In the rows, 128 means zero.
The same turns and mirrors carry the whole set onto itself, and each row onto the other rows of its family. Which rows share a family with each named row? Give them in list order.
These 15 rows form 5 families of 3 rows each.
z150: [119 132 122  92 109 121 101 145 115]
z729: [126 133 122  91 122 117 113 150 105]
z106: [127 147 140 131 128 143 114  65 131]
z393: [118 135 123  86 115 122 126 155 110]
z899: [132 141 154 141 134 136 123  69 130]
z100: [160 130 143 125 149 172 147 147 149]
z138: [166 135 152 130 139 155 150 147 158]
z321: [124 154 147 138 130 124 108  75 140]
z195: [157 145 147 119 148 166 150 154 155]
z39: [111 134 145 138 133 138 118  71 137]
z543: [149 121 154 120 151 167 157 145 155]
z14: [165 130 151 125 139 176 145 134 156]
z513: [125 145 120  83 108 129 105 144 111]
z340: [128 141 131 101 109 114 110 153 112]
z897: [128 148 152 142 135 137 109  73 125]

Which other rows belong to the same family as z106? z543, z340
Which other rows belong to the same family as z14? z393, z321
Which other rows belong to the same family as z138? z39, z513
Which other rows belong to the same family as z100? z729, z897

The same turns and mirrors carry the whole set onto itself, and each row onto the other rows of its family. Which rows share a family with each named row? Give them in list order.
These 32 rows form 4 families of 8 rows each.
z668: [201 166 210 100 133 127 124 104 181 168 147 163 176 181  84 137 108 145
 128 141 130  96  97 130 125]
z758: [183 112 188 133 123 147 194 112 192 150 191 156 162 134 106 135 149 163
 139 118 160  71 139 104 120]
z326: [188 160 201 107 135 135 139 105 198 168 157 150 135 180 107 135 137 146
 147 113 150  84  93 124 143]
z193: [164 170 196 113 107 145 131 103 198 158 117 148 156 158  53 149  91 140
  92  99 141  96  67 139  87]
z341: [154 162 202 119 105 141 125 102 182 148  99 156 155 142  60 135  88 130
 124 113 153  99  55 132 108]
z763: [144  98 180 169 150 149 180  96 190 148 184 142 179 156  68 172 105 145
 124 135 185  87 144  98  81]
z956: [163 149 222 132 122 190 101 128 177 172 131 158 142 141  92 171 117 155
 126 102 154 102  80 107 146]
z82: [142 162 180 127 153 142 124  85 199 168 130 123 147 181  63 158 121 117
 135 132 197 110 100 116 122]
z67: [147 106 191 177 122 156 196 107 187 128 165 162 179 137  67 176  91 138
 105 109 174  61 111 110  73]
z245: [155 125 210 163 130 203 144 123 156 159 183 162 168 108  74 177 120 182
  96 106 167  82 126  95 104]
z296: [156 104 207 159 108 201 156 132 173 156 161 162 168  98  87 173 125 168
 116 105 167  89 127  91 120]
z15: [151 173 199 136 111 155 138 107 192 141 101 158 157 154  65 164 101 111
 111  97 168  72  62 130 119]
z456: [182 152 214 119 146 183 109 120 180 153 131 168 140 146  53 165 108 173
 121 134 144 126  69 118 125]
z916: [180 153 204 130 125 190  90 118 171 173 129 166 142 126  88 154 112 170
 107 125 155 108  82  94 131]
z480: [159 165 166 128 150 144 111  76 191 170 125 134 149 162  62 143 117 131
 113 152 198 118  99  99 106]
z26: [190 136 193 137 143 147 189 105 175 147 209 165 161 144  96 140 141 175
 118 118 156  58 133 112 105]
z259: [151  88 205 173 128 185 165 126 178 146 180 165 170 124  80 182  97 172
 114 108 156  79 128  96  93]
z285: [162 103 192 145 124 202 144 122 177 129 173 149 176 117  70 166 102 185
 107 110 152  90 141  99  79]
z753: [183 154 205 100 125 122 125  98 183 165 137 153 147 163  89 116 114 149
 152 133 144 107  79 127 128]
z46: [209 166 182 105 131 130 132  95 192 165 153 161 144 164 107 115 129 156
 124 132 148  82  93 113 126]
z499: [170 156 206 132 139 139 127  83 182 183 137 138 149 178  58 155 111 130
 113 150 188 138  71 118 101]
z733: [171 179 180 131 109 152 133  97 188 141  99 168 159 139  67 142  97 127
  87 110 164  71  62 118 102]
z674: [162 109 187 160 128 153 158  89 170 151 180 129 200 152  79 158 107 137
 111 145 193 101 153  95  69]
z135: [140 116 168 150 140 150 180  89 194 150 163 129 175 140  61 158 134 132
 131 140 208  98 150  96 101]
z292: [170 113 191 166 105 165 196  99 182 119 164 150 164 130  70 155 105 145
  89 111 184  78  94 111  53]
z946: [144 128 185 162  99 162 197 110 187 126 132 161 184 113  64 163 113 122
 102 102 186  59 112 111  93]
z206: [177  95 196 157 141 149 193 112 187 141 202 166 167 151  96 158 114 168
 133 121 153  66 132 105  95]
z804: [152 151 189 166 118 158 191 100 170 127 156 165 182 124  57 165 108 135
  81 102 182  47 104 119  77]
z700: [150 154 192 117 137 131 117  84 183 167 116 135 152 160  58 133 102 130
 142 144 179 129  77 121 111]
z7: [142 138 175 157 162 154 165  83 173 157 185 133 177 148  55 164 129 146
 109 142 205  92 150 101  87]
z280: [206 110 198 146 138 158 190 108 171 112 190 170 174 146  91 144 122 165
 131 145 163  75 127 105  95]
z896: [165 146 219 116 120 165 101 117 172 167 121 159 144 135  76 140 101 163
 139 124 146 123  68 117 131]

Which other rows belong to the same family as z674? z668, z193, z456, z285, z499, z292, z280
Which other rows belong to the same family as z916? z245, z480, z26, z46, z733, z804, z7

